Here are some numbered points:
[-0.18  2.24  0.39 -0.07  0.73  0.34 -0.45  0.74 -0.82  1.07  1.01  0.25] 0
[-0.58 -1.73 -0.4   1.91 -1.85  0.17 -0.98 -1.75  1.28 -0.17 -2.02 -1.  ] 1
[ 2.02 -0.88  1.65 -0.27  2.3  -1.32 -0.86  0.88 -1.87  1.75  0.05  2.8 ] 2
[-0.41 -0.63 -0.17 -0.15  1.02  0.99  0.09  0.2   0.84 -0.05  0.19  0.37] 3
[-0.4   1.5   1.3   0.08 -0.09 -0.73 -0.57  0.86 -1.14 -1.14  0.72  0.6 ] 4
[ 0.54 -0.39 -1.08  1.3  -1.92 -1.39 -1.06 -3.45  2.1   1.02 -0.25 -0.63] 5
[ 0.33 -0.24  0.74 -0.06  0.42 -0.71  0.07  0.66 -0.32 -0.21 -0.67  0.25] 6
[ 0.11  0.05 -0.13  0.21 -0.73 -0.27  0.42 -1.19  0.28 -0.18 -0.08 -0.48] 7
[ 0.2   0.57  0.11 -0.58  0.15  0.22  0.3   0.01 -0.41 -0.32  0.73  0.1 ] 8
[ 0.7  -0.84 -0.21 -0.73  0.15  0.07 -0.07  0.18 -0.86  0.75  1.86  0.02] 9
[-0.9   1.84  0.77  3.   -0.79 -2.26 -0.59  0.76  0.11 -2.18  0.06 -1.54] 10
[ 0.06 -0.18 -0.31 -1.32  1.11  0.13  1.14  0.95 -1.02  0.18  0.46 -0.12] 11
[ 0.07 -0.48 -0.05 -0.2   0.36  0.04  0.25 -0.29  0.33  1.1  -0.36 -0.11] 12
[ 0.31  0.66  0.    0.66 -0.14 -1.15 -0.39 -0.13  0.65  0.03  0.7  -0.53] 13
[ 0.54 -0.29 -0.34 -0.58  0.25 -0.04  0.39 -0.34 -0.01  0.54  0.47 -0.36] 14
[-0.48  0.73 -0.26  0.21 -0.14 -0.26  0.27 -0.02  0.22 -0.38  0.07 -0.39] 15
[-0.57 -0.71 -0.47  1.88 -0.48 -0.19 -0.16 -1.27  0.86  1.25 -1.66  0.26] 16
[-0.7   0.83 -0.02  0.53 -0.27 -0.54  0.32  0.16  0.17 -0.52 -0.11 -0.57] 17
[-0.86  0.64 -0.09  0.57 -3.22 -0.71 -1.95  0.22  0.63 -3.64 -0.43 -0.17] 18
[ 0.55 -0.63 -0.48  1.1  -0.67 -0.61  0.82 -1.17 -0.22 -0.19 -0.09 -1.3 ] 19
[ 0.17 -1.06 -0.63 -2.2   1.04 -1.    2.25  1.15 -0.18 -0.58  0.19 -0.97] 20
[-0.35 -0.53  0.6  -1.11  1.49  1.41  0.47  0.7  -0.45  0.72 -0.01  0.23] 21
[-0.56 -3.04 -0.77  0.96 -1.42  1.33 -0.07 -2.73 -0.23  1.97 -1.42  1.06] 22
[ 0.15  0.26  0.37  0.56 -0.89 -0.4  -0.36 -0.39  0.24 -0.48 -0.46 -0.21] 23
Which two points above are nearest to each new point by angle? Their numbers follow each, nearest first.
[ 0.6   0.07 -0.27 -0.66  0.3   1.69  0.28 -0.58 -1.3   0.34 -0.45  0.75] 21 11
[-0.44  1.56  0.83 -0.19 -0.03 -0.65 -0.38  1.13 -1.17 -0.95  0.53  0.72] 4 0
[-0.14 -1.12 -1.1   3.12  0.04  0.37  0.1  -3.15  1.2   1.68 -2.94 -0.09] 16 1
[-0.32  1.84  1.33  0.37 -0.16  0.06 -0.14  2.44 -2.31 -1.66  0.4   0.33] 4 0
[ 0.97 -0.86 -0.59  0.49 -0.41 -0.8   0.55 -1.53 -0.96  0.8  -1.8  -0.98] 19 16
[-0.04  0.84  0.66  1.37 -0.42 -1.2  -0.09  0.15  0.14 -0.72  0.28 -0.62] 10 13
[ 0.48 -0.49  0.13 -0.07  0.91 -0.13  0.08 -0.46  0.39  1.91 -0.01 -0.5 ] 12 14
[ 0.89 -0.29  0.39 -0.19  1.06 -0.36  1.05 -0.62 -0.13  1.15  1.17 -0.43] 14 9
[-0.34  0.65 -0.35 -0.09 -0.5  -0.22  0.06 -1.12  0.16 -0.08 -0.01 -0.7 ] 7 5
[-0.88 -1.09  0.1  -2.7  -0.9   0.15  1.27  0.26 -0.07 -2.41 -1.09 -1.03] 20 18
[-1.09  0.72 -0.06  0.67 -3.24 -0.78 -2.72  0.63  0.78 -3.37  0.22  0.05] 18 23
[-0.24  0.2   0.09  0.26 -1.7  -0.37 -0.92 -0.02  0.34 -1.35 -0.08 -0.07] 18 23
[-1.12 -0.73 -0.17 -0.18 -1.66  0.66 -0.42  0.26  1.42 -1.4   0.02 -0.81] 18 1
[-0.76 -0.01  0.21 -1.23 -1.58  0.54  0.41  2.15 -0.05 -4.91 -3.54  1.05] 18 6
[ 0.12  2.77  0.68 -0.15  1.52  0.23 -0.3   1.01 -0.62  0.84  1.44  0.35] 0 8
[-0.44 -0.17  0.51 -0.41 -0.38 -0.26 -0.54  2.45 -0.49 -1.59  1.14  0.47] 4 18
[ 0.23  0.03 -0.11 -1.55  1.84  0.23  1.43  0.85 -1.29  0.54  0.85  0.05] 11 21
[-0.26 -0.03 -0.04 -0.02  0.46  0.22 -0.13 -0.1   0.45  0.16  0.1   0.03] 3 12
[ 0.38 -0.41  0.91  0.1   0.66 -0.97 -0.06  1.24 -0.03 -0.4  -0.53  0.52] 6 2
[ 0.84 -0.36 -0.23  0.62 -0.25 -0.2   0.   -0.65  0.72  0.82  0.53  0.15] 5 16
[-0.82 -0.28  0.26 -0.27 -0.3  -0.51 -0.03  1.21  0.27 -1.87 -0.83 -0.27] 18 17
[-1.1   0.26  0.2   0.1  -1.35  0.22 -0.12  0.24  0.39 -2.03 -0.45 -0.23] 18 17
[-0.37 -0.61 -0.05 -1.6  -0.33 -0.12  0.38  0.27 -0.08 -0.83 -0.56 -0.32] 20 11
[ 0.19 -0.5  -0.56  1.42 -0.41 -0.13 -0.13 -1.02  0.28  0.74 -1.29  0.13] 16 1
[-0.14  1.48  0.13 -1.55  1.01  1.14  0.23  0.06  0.56  0.67 -1.83  0.07] 21 12
[-0.34 -0.54 -0.55 -0.05 -0.85 -0.05 -0.78 -0.15  0.37  0.16 -0.85 -0.14] 1 16
[-0.38 -0.91 -0.42  2.22 -0.45 -0.11  0.01 -1.45  0.89  1.37 -1.98  0.18] 16 1
[-0.42 -0.39 -0.31  0.16  0.48  0.52 -0.04  0.08  0.44  0.16 -0.19  0.29] 3 21
[-0.64 -0.36 -0.01 -0.16  0.36  0.69 -0.66  0.05  0.71  0.03  0.16  0.3 ] 3 21
[ 0.29 -0.68 -0.35  0.04  0.02 -0.3   0.27  0.09  0.7   0.25  0.53 -0.44] 14 20
[ 0.53  1.16 -0.11  1.66 -0.26 -1.98 -0.1  -0.56  0.48  0.01  1.61 -1.03] 13 10
[-0.15  0.61  0.31  0.17  0.23 -0.15 -0.33  0.99  0.06 -0.35  0.21  0.08] 4 0
[-0.42 -1.75 -0.24 -0.9  -1.06  0.52 -0.56  1.26  0.18 -1.98  0.6  -0.22] 18 20
[ 0.25 -0.36  0.29  0.24  0.1  -0.64  0.    0.53 -0.15 -0.19 -0.67  0.2 ] 6 2
[-0.47 -0.37 -0.17  0.11  0.44  0.72 -0.41 -0.01  0.85  0.07  0.37 -0.17] 3 21
[ 0.35  0.74 -0.32  1.11 -0.18 -0.96 -0.07  0.21 -0.14 -0.24 -0.53 -0.38] 10 17
[-0.39 -0.29 -0.18 -0.22  0.58  0.36 -0.26  0.1   0.22  0.18  0.19  0.25] 3 21
[-0.51  0.46 -0.05  0.17 -2.14 -0.36 -1.48  0.39  0.41 -2.23 -0.19 -0.16] 18 23
[ 0.04 -0.69 -0.92 -0.36  0.3   0.32  0.17  1.14 -1.06 -0.55  0.36  0.5 ] 11 9
[ 0.    0.37  0.91 -0.36  0.15 -0.17 -0.32  1.32  0.11 -1.03  1.2  -0.05] 4 8
[ 0.23 -0.77 -0.13 -0.1   0.98  0.16  0.49 -0.41  0.32  2.02 -0.2  -0.27] 12 14
[-0.19 -0.91  0.32 -1.37  1.5   1.55  0.65  0.91 -0.33  0.35 -0.6   0.4 ] 21 11
[ 0.1   0.69  0.13  0.84 -0.16 -0.9  -0.3  -0.24  0.36  0.25  0.76 -0.47] 13 10
[ 0.22  1.49  0.22 -0.48  0.84  0.57 -0.5   0.47 -0.85  0.71  1.12  0.18] 0 8
[-0.36  0.17 -0.34  0.08 -0.35  0.72 -0.03 -0.88 -0.18  0.45  0.49  0.51] 22 5
[ 1.12 -1.99 -1.02 -0.13  1.55  0.07  1.55 -0.49 -0.25  1.14 -1.74  0.6 ] 12 22
[-0.66 -1.02  0.26 -1.41 -0.51 -0.22  1.28  0.29  0.18 -2.08 -0.05 -1.03] 20 18
[ 1.5  -0.41 -0.23  1.21 -0.89 -0.02 -0.6  -3.09  0.7   2.05  1.23 -0.65] 5 7
[-0.17  1.13 -0.04 -1.31  1.06  0.96  0.5  -0.21  1.26  1.51 -2.26 -0.31] 12 21
[-0.47 -1.    0.84 -2.4   2.1   2.38  1.12  1.25 -0.67  0.76 -0.28  0.98] 21 11
[ 0.07  0.09 -0.23  0.37 -0.05 -0.9  -0.3   0.06  0.68  0.43  0.01 -0.19] 13 5
[ 0.36  1.15  0.05  0.73 -0.25 -0.87 -0.36 -0.7   0.66  0.53  1.14 -0.94] 13 5
[-0.42 -0.35  0.16 -1.53 -0.2  -0.08  0.54  0.02 -0.17 -1.19 -0.67 -0.21] 20 11
